Each path below is one point turned by a fixed rotation once a step. After each direction that follows a path, write how fast that rotation turns it, in degrees per step (0 if it stays still).
Each turn is a multiple of 5 degrees from 10 to 175, or 0.
Each row of a path follows its step; steps can be skipped.
Rotation 1:
step 0: 61 79 47 135 -178 -158 49 -67 -78 -119 93 -153 0 98 260 79 -74 -16 -5 13 -86 210 183 -6 0 -138 91 198 46 110 361 148 -116 -117 -65 201 -102 8 56 -51 85 -71 -173 38 196 107 46 37 154 -121
step 1: 37 2 -40 52 167 -30 -132 142 -95 4 11 -214 46 35 -161 -76 194 -7 -133 -21 114 84 137 137 -198 -85 317 -64 73 -154 107 50 -201 135 230 6 -2 104 -169 145 126 -21 -186 -75 1 55 103 83 123 -222
step 2: 55 200 -122 -141 26 26 -2 141 -94 -33 -36 -40 -58 107 -48 -169 -32 -244 -177 -191 -43 -232 -30 1 23 -237 -84 121 86 183 87 -197 47 52 233 169 117 127 32 214 -26 72 -66 -13 -217 203 44 70 -13 58
step 3: 9 65 24 -307 55 -71 -126 66 128 -168 -10 66 -18 229 85 16 42 40 -37 -176 -55 118 -51 -249 233 -88 44 -99 66 128 132 38 -79 -7 -133 354 5 -126 -272 -38 135 -1 85 -68 94 135 124 10 -32 43
step 4: 81 172 -191 23 80 2 -73 -125 144 -37 145 -32 46 91 -10 -45 -284 62 81 -15 73 206 63 -102 -94 -42 89 41 -95 -232 305 12 -36 96 231 111 -93 200 -192 12 -156 -120 8 9 218 -21 120 -200 2 47
step 5: 9 105 -17 34 -13 173 -108 111 47 68 -180 -29 205 22 196 -197 38 -135 -125 -49 -59 160 -48 -62 -39 -21 176 141 85 -194 121 -175 -117 108 83 -201 129 104 15 237 71 -108 324 96 -133 15 195 50 38 -68
step 6: 30 43 16 147 -43 59 -120 154 96 -8 -114 46 130 209 93 -53 204 128 -122 66 -141 20 -126 -95 131 -40 -251 70 -111 321 154 -234 82 -57 176 55 219 15 5 -86 48 -160 -123 -59 20 100 196 -86 85 -111
step 7: -111 -8 -71 38 100 162 -32 38 347 16 25 120 49 96 -53 -33 203 -75 149 3 54 -75 121 69 -22 46 -76 -26 13 79 389 303 -103 -166 89 175 -5 -107 -182 -51 -80 88 58 130 112 90 127 46 71 -126
step 8: 107 99 -11 141 94 127 -76 14 42 -62 -112 -108 200 106 55 -57 39 -312 229 -25 75 20 22 117 -213 -29 -112 -68 -14 -54 13 -162 -246 20 -31 115 -104 185 -49 215 -194 -22 54 -132 196 110 -41 -33 -251 -77
step 9: 35 12 79 37 13 -62 29 58 -119 -155 -179 56 268 -171 -195 -57 52 -217 -137 -64 -309 105 -57 -20 263 52 -93 51 208 68 145 37 53 97 -96 39 189 269 -61 89 6 -91 110 -64 119 43 41 -22 -66 -140
step 10: 152 117 176 -2 -136 -68 34 -81 126 101 110 -6 43 55 -151 -75 78 88 -93 194 -185 51 156 10 -15 -9 -8 -80 169 234 208 -30 7 -128 -94 196 -220 72 30 68 -2 -259 -111 150 89 24 341 20 76 33
step 11: 64 66 -184 105 -28 -362 -46 210 225 -90 -9 6 135 -17 -88 -49 93 -20 -8 -69 108 -104 74 146 -306 -59 36 -283 -11 -166 192 -56 -38 -1 -21 92 18 -62 -65 265 106 -39 34 172 36 -69 51 -7 44 -128
-33 -66 -13 2 34 38 50 33 30 1 3 -22 -60 26 13 36 -59 37 -34 8 18 -11 -47 2 -9 -14 -26 4 55 -33 58 -8 -28 23 -59 40 12 16 28 14 -24 17 52 -57 83 5 -35 7 -47 20 | 80
6 -20 -7 34 -93 -33 -6 -17 20 4 52 -14 -11 -3 37 55 -33 -48 47 -39 109 -3 -9 16 56 37 -37 11 -4 -66 6 16 -47 -4 0 11 -9 -4 -65 12 19 -42 -14 16 2 13 2 -4 -16 -45 | 95
11 -83 -26 -13 50 43 -19 11 -20 -10 46 -9 32 22 -37 68 7 -44 15 49 7 48 -12 -26 -35 -2 -30 83 -62 31 -15 -16 12 -67 3 3 10 -17 13 0 -5 -24 70 41 -10 -18 0 1 2 -60 | 40
55 -9 -58 -24 20 -7 -18 -46 -13 -69 -16 -15 -21 16 -18 -54 -58 -42 33 38 -2 59 -52 -22 61 31 -46 -64 -8 22 -30 46 -21 21 -18 -22 -50 35 1 11 -30 39 33 -8 5 20 23 39 36 24 | 70
-4 12 39 -34 -43 22 -27 32 7 16 36 13 -31 22 -85 -20 -1 53 13 17 -42 42 -45 -7 2 40 2 45 -1 4 28 97 -16 -39 14 -14 -37 0 -14 -49 60 -28 -48 -33 59 35 -21 -41 18 -2 | 115
-14 27 -7 40 20 5 -67 -52 -31 -48 23 62 -9 -28 34 -18 -32 -35 13 -18 -39 33 13 51 22 -75 47 -9 -25 -32 -5 16 -43 -44 -1 17 1 -18 27 -55 12 13 29 -17 48 -37 -10 -41 -86 -10 | 85
Rotation 2:
step 0: 156 -136 38 62 221 -55 14 -205 16 -55 96 -120 67 -22 81 96 -204 17 -169 86 139 -188 -25 3 116 46 -66 -80 -113 125 -11 -170 49 62 18 -220 88 -150 -238 -41 21 -308 -129 -51 -55 150 63 15 38 -54
step 1: -61 171 -52 97 -145 29 -187 95 7 -160 3 -73 3 -128 76 -215 -128 -319 98 -13 -150 23 -19 -34 -135 -81 130 115 89 24 -177 -59 62 68 -62 220 11 190 -81 70 107 241 72 -72 70 114 77 71 -27 172
step 2: -42 -123 135 -85 85 68 73 -112 -30 117 -123 -58 6 -38 136 266 -30 84 23 273 119 -111 -154 85 53 -90 -310 126 -182 -52 -263 75 -28 84 182 -22 82 -166 56 -15 -56 -85 40 153 -29 39 26 -16 111 -24
step 3: 29 115 -43 202 -173 60 73 17 -200 -69 -29 -70 50 48 -16 -137 87 180 -42 -54 -57 -41 165 -65 -169 22 210 45 40 105 -145 -78 40 -62 42 -200 105 332 15 -84 92 106 139 -172 -40 75 -84 82 -181 186
step 4: 101 154 -68 98 94 94 -96 132 -17 105 136 136 -126 13 4 108 22 -31 229 3 77 46 -173 203 102 -151 -228 75 52 -228 -67 65 12 68 9 -80 179 -159 -157 -199 -55 -116 -84 107 25 -150 -23 -231 77 -37
step 5: 11 -124 -125 145 -160 -4 -29 -21 94 191 -143 12 -193 -112 -109 39 -31 161 -201 -17 -18 -70 111 -150 -227 14 129 -215 102 69 -192 17 -170 -154 -96 20 0 178 92 -52 90 78 -69 -41 -24 -52 24 260 118 -76
step 6: -178 74 -107 9 -25 15 171 11 -21 -72 92 47 -51 101 183 16 -116 25 172 -132 -5 148 -21 -40 392 53 -10 163 147 82 50 -29 135 -57 58 -108 30 -155 67 -128 -100 -10 71 191 254 -94 -107 -134 165 -38
step 7: -54 135 118 -26 -141 -170 -120 130 33 184 32 -52 52 -54 -177 223 60 -27 -245 -166 -80 42 174 -78 -216 -62 51 -229 -119 -105 62 -31 -173 2 -88 -14 59 -16 22 -34 -174 -98 227 -38 -32 130 157 76 50 -43
step 8: -78 115 104 30 103 -15 72 -17 28 55 47 231 -164 76 253 29 -120 -72 39 55 129 87 -182 103 234 330 71 -124 98 122 43 -52 -11 41 -91 -81 9 -73 36 218 23 171 -65 -89 -9 -16 -264 -68 -66 60
step 9: 73 -151 18 -104 -156 106 3 185 163 82 201 -148 75 6 -213 -22 156 -122 141 -46 -145 -107 98 23 62 113 -48 -15 -239 90 -48 116 -108 -140 -146 59 -57 129 14 -10 -89 -146 34 42 81 278 205 56 38 -24
step 10: 38 -26 11 -157 17 6 -17 -154 -83 -29 -78 -37 86 10 68 56 -17 -145 -64 63 38 228 57 188 86 90 -20 -128 38 120 -28 -218 -14 -98 184 117 97 -85 130 82 -92 251 -18 -20 -176 -377 -65 -138 -127 129
step 11: 141 -28 -18 75 -3 -46 202 26 -14 -66 148 53 -65 -95 -218 -40 255 29 28 6 151 -20 76 -51 63 -126 -145 -52 -94 217 8 67 118 134 -65 21 -116 1 -165 141 57 -361 56 -86 46 130 23 182 30 179
19 -1 -23 -10 -12 37 79 15 -11 -8 -1 -9 -64 77 50 -22 -35 13 -1 22 34 -14 62 43 -35 31 41 66 -34 43 50 26 -65 2 35 -3 -29 -24 -5 -37 -7 -2 -16 -21 -21 42 21 26 58 10 | 120
-7 7 -7 36 78 47 -23 -30 24 9 10 24 39 -2 2 -30 -19 50 -38 2 -5 36 -46 17 -68 -34 33 26 -35 -21 12 -41 53 -11 60 27 46 -5 23 -11 21 24 -44 5 67 92 13 3 14 -28 | 10
-22 -4 -31 110 -8 -22 30 45 8 -37 -62 3 -26 -4 -30 -24 58 -41 -54 14 -27 -36 13 -19 7 23 -39 -30 -32 -34 41 34 30 -41 1 -7 25 -3 12 18 -24 0 -16 42 -12 45 66 31 -3 64 | 175
-5 -10 -14 31 1 -22 -23 8 -37 -11 17 40 26 -9 67 49 41 -15 20 7 -9 21 32 -19 25 -4 95 18 69 -7 5 -11 0 -70 17 37 -4 -34 -2 5 72 97 -1 -25 -59 11 19 2 -23 33 | 160
-34 -22 -9 -70 -2 -37 -21 62 16 -17 -34 85 -5 58 -20 10 1 -33 34 -50 85 -72 -44 3 -17 -38 33 5 -12 8 -39 -32 20 -28 8 24 -5 0 34 -45 -9 -44 3 8 13 17 36 -20 -23 42 | 145
-29 -2 31 -63 33 -15 3 -33 19 45 -69 -12 -56 -18 -22 29 -13 44 -32 54 32 34 2 22 -32 -9 16 -45 16 -27 -37 13 43 -30 7 18 11 -32 -17 5 -87 25 -23 -11 -111 5 6 27 5 -3 | 135
-18 56 -10 14 -21 1 64 -62 -34 -27 55 -27 -28 9 20 -47 41 -20 74 -37 -6 8 -29 25 -21 -14 41 -11 -20 -2 -41 37 97 -9 -89 7 -27 -33 5 -15 -24 5 6 -2 5 13 43 6 -5 -35 | 140
Rotation 3:
step 0: -41 -116 -187 20 -36 139 131 -90 -138 -13 -96 -36 80 -18 -180 -8 -186 181 95 -258 190 134 5 39 37 16 74 107 -123 63 49 59 107 20 87 -86 42 -71 165 -263 282 -24 -144 231 -23 35 -119 -6 65 -173
step 1: -13 67 62 93 -90 -180 -43 70 66 -22 -29 189 -74 -31 -95 -32 35 181 89 135 -69 254 -13 -160 -33 72 89 -201 -132 -161 60 -256 153 263 154 44 -9 92 110 -171 221 -18 -29 215 -53 65 38 142 44 -53
step 2: 202 37 -199 -187 123 -145 -50 66 -295 -17 205 227 -63 67 10 -216 156 190 93 -18 39 64 17 -98 -141 48 42 -24 -67 165 59 20 -64 0 -98 -67 -31 -110 74 -201 -9 -19 -38 202 99 -87 -97 155 183 -32
step 3: -239 -2 34 -201 157 -107 80 78 -104 -155 138 -126 -52 5 -77 -197 150 91 175 -43 -158 -32 94 -202 -111 128 110 63 -48 -38 -111 35 113 194 175 30 169 -68 219 75 36 176 -111 182 -22 -82 120 -86 -113 59
step 4: -27 -9 -120 20 -100 111 -28 47 -94 -59 -105 -145 60 75 -46 -306 2 213 42 -41 -96 101 40 -69 -106 -247 166 -24 -9 63 49 123 -42 50 186 -129 66 -44 -86 -145 52 -153 -357 123 10 -122 -239 -71 -135 -50
step 5: -5 315 -16 74 -182 -16 51 -101 186 -121 188 -26 -7 -116 -71 -102 42 127 -15 -10 151 87 34 -138 8 118 15 -107 -212 129 -173 36 92 287 184 3 157 93 -88 -108 159 179 -103 91 50 29 -202 0 14 -71
step 6: 1 127 -14 -8 -50 -106 40 -253 -155 142 -17 255 -72 -30 -59 -141 28 134 47 -133 56 118 6 -64 32 -96 36 -112 61 312 10 -107 -7 -114 223 51 43 117 149 -275 -108 5 -103 233 198 -89 100 -35 -19 -12
step 7: -122 146 27 -43 216 -122 61 32 -223 -37 -130 137 -32 -116 -62 1 132 -32 214 4 -40 -18 78 -42 -78 262 53 103 -39 137 -26 119 46 183 367 29 -74 79 -86 97 66 -102 21 305 -11 -2 -95 142 -16 -74
step 8: -71 -139 179 -130 -213 13 124 5 -365 -74 -42 67 94 -97 124 -96 103 268 -85 159 -17 184 181 -170 -220 -73 8 -20 -21 82 -70 45 55 -6 88 -67 -38 -125 -67 4 -103 7 -156 175 -35 27 -33 -3 -75 -211
step 9: 78 27 70 86 79 -13 213 4 -141 -245 197 -107 -54 -230 -114 -63 14 316 -16 -260 15 75 121 112 39 132 100 -39 17 15 -41 104 67 146 16 25 59 122 -44 -86 194 -11 -63 127 -137 -93 -97 -222 51 -186
step 10: -99 -62 -220 -38 -196 51 45 -26 -20 56 86 111 -278 -33 -172 -62 -8 113 -2 -45 101 238 162 -100 -4 -150 61 -51 38 -26 -110 -133 312 201 213 7 -63 41 9 -223 -39 -202 -21 104 -21 -165 113 -24 -16 -62
step 11: 60 85 -116 -78 153 -88 54 90 -133 95 -14 -55 -1 -101 -91 -31 67 148 -15 25 284 184 -187 -20 -196 154 115 205 -63 73 22 -189 -33 146 120 -24 -14 137 -115 -98 131 44 -72 294 83 -205 -63 129 157 67
-11 49 -42 15 26 28 4 47 -34 -38 3 -52 4 -43 12 20 12 -10 -1 -43 15 -10 -51 10 -16 98 -16 -29 -30 -32 28 -5 -71 25 30 -43 -24 60 29 45 51 1 23 -27 68 -11 -9 -36 20 -31 | 170
11 -15 8 -17 32 -30 -15 -8 -2 -93 35 -38 -31 -42 28 -45 -17 -36 -26 -10 -33 13 28 -11 -24 4 84 32 28 -36 -75 -5 21 -17 -28 -52 -8 10 19 -8 -49 -32 -29 -78 -15 -43 -33 -1 -28 -41 | 65
29 8 -33 -28 28 29 11 26 -2 -6 20 -4 -25 37 -58 -1 -19 32 -4 45 -9 35 -25 -52 11 -22 29 28 -46 -26 50 -50 30 -6 -50 -12 -17 -38 76 48 64 -5 -12 -25 -56 -61 8 -1 73 41 | 35
44 9 -27 2 17 -21 1 -12 -1 43 -19 25 -65 20 57 -48 -19 20 9 -21 -63 -47 11 -15 8 -44 -2 -30 -8 20 41 56 -5 61 6 -33 -21 78 -43 23 51 -61 45 -37 -61 -9 -3 30 -18 -8 | 135
6 34 -5 12 -23 16 -10 -90 44 20 -53 33 -5 -22 -13 -11 -77 -67 -37 -6 44 29 -60 -21 34 5 -14 72 -12 0 -31 -32 -14 6 6 -59 35 57 4 -40 47 2 -28 23 12 -24 16 47 -6 1 | 65
45 7 31 31 -31 71 75 48 30 -36 21 10 12 -29 29 -10 -36 -20 55 -23 33 54 10 -15 10 -61 14 11 35 18 7 13 -15 44 -40 35 -7 -32 19 16 74 -16 -25 -19 29 49 -4 -21 -77 -16 | 80
-9 -3 -101 -55 0 48 -20 -17 1 -15 4 34 66 -27 29 10 18 1 -66 -39 -15 14 -16 21 -46 -55 20 -6 15 64 62 2 -31 -53 18 -16 -3 -54 4 -43 5 -45 -7 -21 -5 6 44 11 12 -51 | 170
